50 stands for zero in the data rows.
Here are some points, each followed by its number:
<50 70 35 80 60 28 61 59 50 60 46 54 35 58 47 49 64 51 63 51 49 47 41 51 62> 0
<56 61 49 61 53 47 55 44 69 40 43 52 49 35 43 52 60 37 58 51 44 49 44 54 47> 1
<68 48 63 45 48 49 49 35 49 78 44 30 60 57 56 66 27 51 30 51 62 40 72 51 42> 2
<51 49 56 42 46 44 49 43 61 24 55 77 61 50 49 34 46 38 78 54 46 39 51 58 61> 3
<89 35 43 33 58 39 32 49 42 51 47 30 63 51 62 75 49 65 26 46 65 60 40 59 30> 4
<31 49 49 51 43 46 46 54 46 39 49 56 46 54 51 31 36 56 61 54 50 63 54 55 62> 5
<81 53 43 57 66 61 57 62 66 64 35 21 60 62 70 61 22 71 28 58 51 57 50 60 18> 6
<72 37 38 52 52 32 53 62 37 69 40 33 60 59 70 68 42 57 38 45 46 53 45 55 32> 7
<64 35 43 38 60 50 53 40 45 59 33 46 34 46 58 61 44 83 33 58 56 71 53 62 40> 8
<40 48 45 39 42 48 49 49 47 44 57 65 47 45 47 37 56 42 72 55 44 48 45 43 63> 9
<44 60 50 57 62 34 39 49 49 44 55 52 47 45 40 56 54 51 46 55 63 37 53 55 44> 10
<51 39 56 34 50 54 48 60 55 57 54 57 58 57 48 51 41 43 40 51 52 54 57 54 51> 11
<76 48 49 63 62 52 61 60 64 52 37 39 55 56 72 63 46 53 39 40 50 59 37 58 43> 12
<37 43 50 38 36 64 50 31 66 37 62 39 56 41 54 39 59 46 55 44 36 45 68 26 38> 13
<36 46 41 48 26 54 54 47 30 32 60 74 48 51 51 37 57 41 79 57 49 36 54 21 66> 14
<47 44 59 37 43 32 48 50 34 47 55 56 43 51 51 48 46 52 70 39 44 57 48 51 56> 15
<66 63 45 51 50 40 48 52 61 53 52 52 61 48 51 44 62 54 67 47 48 44 45 49 42> 16
<73 57 68 65 57 50 53 52 40 68 45 39 60 56 53 80 51 48 37 30 67 59 53 48 36> 17
<64 59 60 56 55 51 46 50 65 48 54 57 53 54 46 46 55 46 45 32 52 56 49 60 52> 18
<41 60 58 59 53 61 54 56 69 37 54 51 55 49 43 49 70 41 55 60 46 49 26 50 47> 19
<73 51 56 47 65 49 56 46 45 61 53 43 63 42 50 74 39 60 23 42 70 42 56 53 25> 20
<57 28 60 18 51 47 64 54 58 57 36 60 45 60 46 54 33 46 35 44 53 50 70 54 42> 21
<89 36 49 39 62 45 36 51 43 53 52 37 59 61 59 77 53 66 30 51 61 63 41 62 30> 22
<55 53 59 55 42 44 47 51 59 45 32 55 50 59 49 50 68 39 82 30 34 49 50 45 48> 23
<45 61 45 81 57 49 41 48 47 41 42 63 49 55 41 36 52 46 49 57 70 66 57 48 64> 24
<58 67 62 57 58 33 39 62 65 46 57 54 49 55 39 38 66 51 63 46 55 37 58 43 32> 25
<41 61 59 63 50 49 41 46 53 32 72 56 60 51 42 35 60 39 57 60 59 45 39 46 53> 26
<88 42 61 48 69 50 58 48 59 62 27 25 59 65 66 75 19 75 42 48 55 68 46 61 30> 27
<53 36 54 26 53 59 50 53 35 57 72 37 54 37 65 48 31 77 38 57 62 63 46 37 46> 28
<53 60 47 74 51 55 48 47 53 39 44 66 46 55 38 42 54 43 50 48 64 64 51 42 64> 29
<87 50 58 48 64 52 54 47 57 68 31 29 64 55 65 69 16 66 46 44 52 71 39 63 28> 30
<60 63 51 63 55 42 54 48 69 33 55 50 56 45 44 54 59 43 52 54 48 48 45 59 48> 31
<31 48 45 54 47 58 51 54 40 22 74 68 42 53 42 34 65 45 48 49 49 39 38 28 62> 32
Which two points above are nearest to each new point? Their numbers follow each, smallest number first.
<41 48 44 42 61 45 49 53 45 51 54 66 44 47 47 63 41 62 26 47 65 47 66 57 32> ~ 10 11
<34 32 33 23 43 55 64 60 43 51 43 53 52 34 52 59 41 60 45 63 49 45 55 36 46> ~ 11 28
<63 34 46 32 50 41 48 46 44 60 44 39 56 59 45 55 39 43 31 51 62 46 62 47 61> ~ 2 11
<23 46 43 48 43 61 53 57 37 53 47 64 41 50 39 48 54 37 52 53 52 48 57 43 69> ~ 5 9
<71 57 44 61 48 38 49 54 61 58 50 41 48 67 36 55 52 40 31 45 61 46 63 57 52> ~ 10 18
<59 40 54 58 66 46 57 39 46 51 45 66 46 41 51 45 39 64 41 37 56 54 60 53 39> ~ 10 18
<38 63 39 56 45 25 50 29 34 38 51 53 44 29 52 42 66 45 68 60 39 27 44 42 57> ~ 9 10
<50 59 45 48 60 54 45 42 56 44 62 41 67 59 31 36 61 38 49 57 66 40 50 34 63> ~ 10 26
<68 43 57 42 58 52 49 39 54 50 64 26 69 41 50 55 47 61 41 51 59 47 51 41 36> ~ 20 28
<32 50 43 49 35 56 45 54 29 28 55 78 45 51 59 37 56 39 71 56 50 43 50 28 68> ~ 9 14
<54 51 36 70 51 47 43 45 48 58 56 73 26 36 55 49 63 42 56 27 46 55 55 69 57> ~ 1 18
<63 34 56 40 58 42 67 48 34 57 46 26 56 52 61 64 25 57 19 53 50 64 47 55 46> ~ 7 8
<66 51 58 58 57 36 50 39 53 48 53 40 51 50 52 53 44 43 58 38 49 58 35 72 50> ~ 18 31
<59 62 57 60 62 52 66 78 67 41 42 61 42 70 39 44 63 48 64 39 40 47 33 50 45> ~ 18 19
<25 51 41 54 45 52 47 53 43 44 51 51 36 65 33 46 73 50 59 70 45 50 34 41 73> ~ 9 32
<48 62 55 67 45 47 48 46 55 33 46 67 44 37 55 51 69 49 65 34 39 48 57 52 32> ~ 1 23
<34 57 50 41 33 54 30 51 37 41 46 51 48 53 37 38 63 49 76 57 54 45 51 37 55> ~ 9 14
<45 41 51 34 36 50 43 34 34 58 64 30 49 42 51 50 52 57 41 59 53 60 52 39 59> ~ 11 28
<60 35 60 25 57 50 59 55 57 60 34 54 45 64 44 55 31 54 36 41 49 45 62 59 36> ~ 11 21
<38 35 39 37 44 53 47 49 44 58 54 36 43 60 64 33 36 60 27 64 40 56 70 47 48> ~ 5 11
<60 49 55 47 66 51 53 68 52 67 47 46 54 50 54 75 33 68 33 51 49 41 57 76 27> ~ 7 20
<27 51 48 56 50 64 50 49 50 49 56 59 42 26 43 57 54 56 47 67 49 58 26 63 55> ~ 1 19
<34 47 48 31 34 43 33 56 36 32 41 48 62 57 51 54 43 45 48 67 51 73 57 40 47> ~ 5 11
<59 50 72 41 48 45 58 44 51 40 52 49 63 51 47 47 47 48 47 27 46 56 64 41 39> ~ 11 18
<82 48 69 43 68 57 51 50 52 73 59 26 65 57 55 69 32 74 35 42 68 50 51 47 29> ~ 2 20
<61 55 49 61 59 47 50 45 66 75 43 37 41 52 53 41 48 59 43 45 44 53 58 65 35> ~ 12 18
<31 44 53 48 44 50 48 47 54 33 64 77 48 43 42 37 53 42 72 46 50 41 57 50 62> ~ 3 9
<61 52 58 59 50 54 40 59 61 49 32 58 42 54 61 68 43 61 43 46 56 72 53 68 33> ~ 12 18
<35 47 40 31 34 55 62 40 54 55 44 51 46 38 44 43 48 39 52 59 41 42 61 29 66> ~ 9 13
<25 53 50 58 48 58 61 30 47 50 48 50 43 44 26 40 60 44 55 62 50 39 48 27 65> ~ 9 32
<56 48 51 44 49 73 47 44 48 60 50 31 49 61 47 42 49 44 38 47 57 72 55 39 56> ~ 11 18
<72 42 47 46 55 55 59 68 64 60 44 45 54 69 55 68 51 37 17 34 50 53 53 64 39> ~ 11 12
<43 75 65 72 61 64 54 37 51 42 49 61 51 42 32 45 47 45 64 46 62 52 53 43 59> ~ 24 29
<31 57 54 74 66 65 66 48 49 41 71 57 38 46 34 35 59 52 51 48 51 41 38 34 58> ~ 26 32
<49 45 54 41 41 39 38 38 53 24 64 47 53 45 40 40 51 38 49 60 59 45 49 55 58> ~ 9 26
<53 59 54 53 50 50 57 48 42 56 39 31 66 52 43 44 54 46 57 45 53 51 45 34 54> ~ 1 16
<42 64 55 52 50 48 44 33 36 47 44 38 52 54 30 27 57 49 73 67 52 50 29 34 78> ~ 9 26
<30 38 58 34 35 62 39 35 46 64 57 51 40 34 61 61 29 50 41 56 43 55 70 68 49> ~ 5 11
<46 37 50 45 52 69 49 45 48 61 56 35 44 58 48 44 50 47 32 43 51 72 56 37 57> ~ 11 18
<44 61 47 55 54 67 48 50 43 57 40 74 51 42 40 47 69 49 76 58 63 51 42 42 69> ~ 9 29
<37 59 52 57 34 51 40 44 38 37 49 59 51 49 41 33 66 39 74 63 54 47 46 33 63> ~ 9 14
<34 67 57 78 47 80 49 63 64 47 52 70 60 53 41 48 46 34 56 63 60 56 55 47 67> ~ 24 29
<20 36 39 33 47 55 58 50 41 50 36 51 46 44 40 49 40 44 46 62 49 58 41 55 73> ~ 5 9
<47 44 55 38 54 68 59 47 52 60 42 43 50 61 48 62 48 55 23 43 45 50 63 52 44> ~ 11 21
<49 72 72 65 58 42 37 45 55 50 51 36 50 53 35 36 57 57 47 43 53 49 62 42 37> ~ 10 25
<16 44 45 49 33 52 41 48 25 36 60 67 35 38 44 45 69 55 67 49 53 42 51 19 66> ~ 14 32
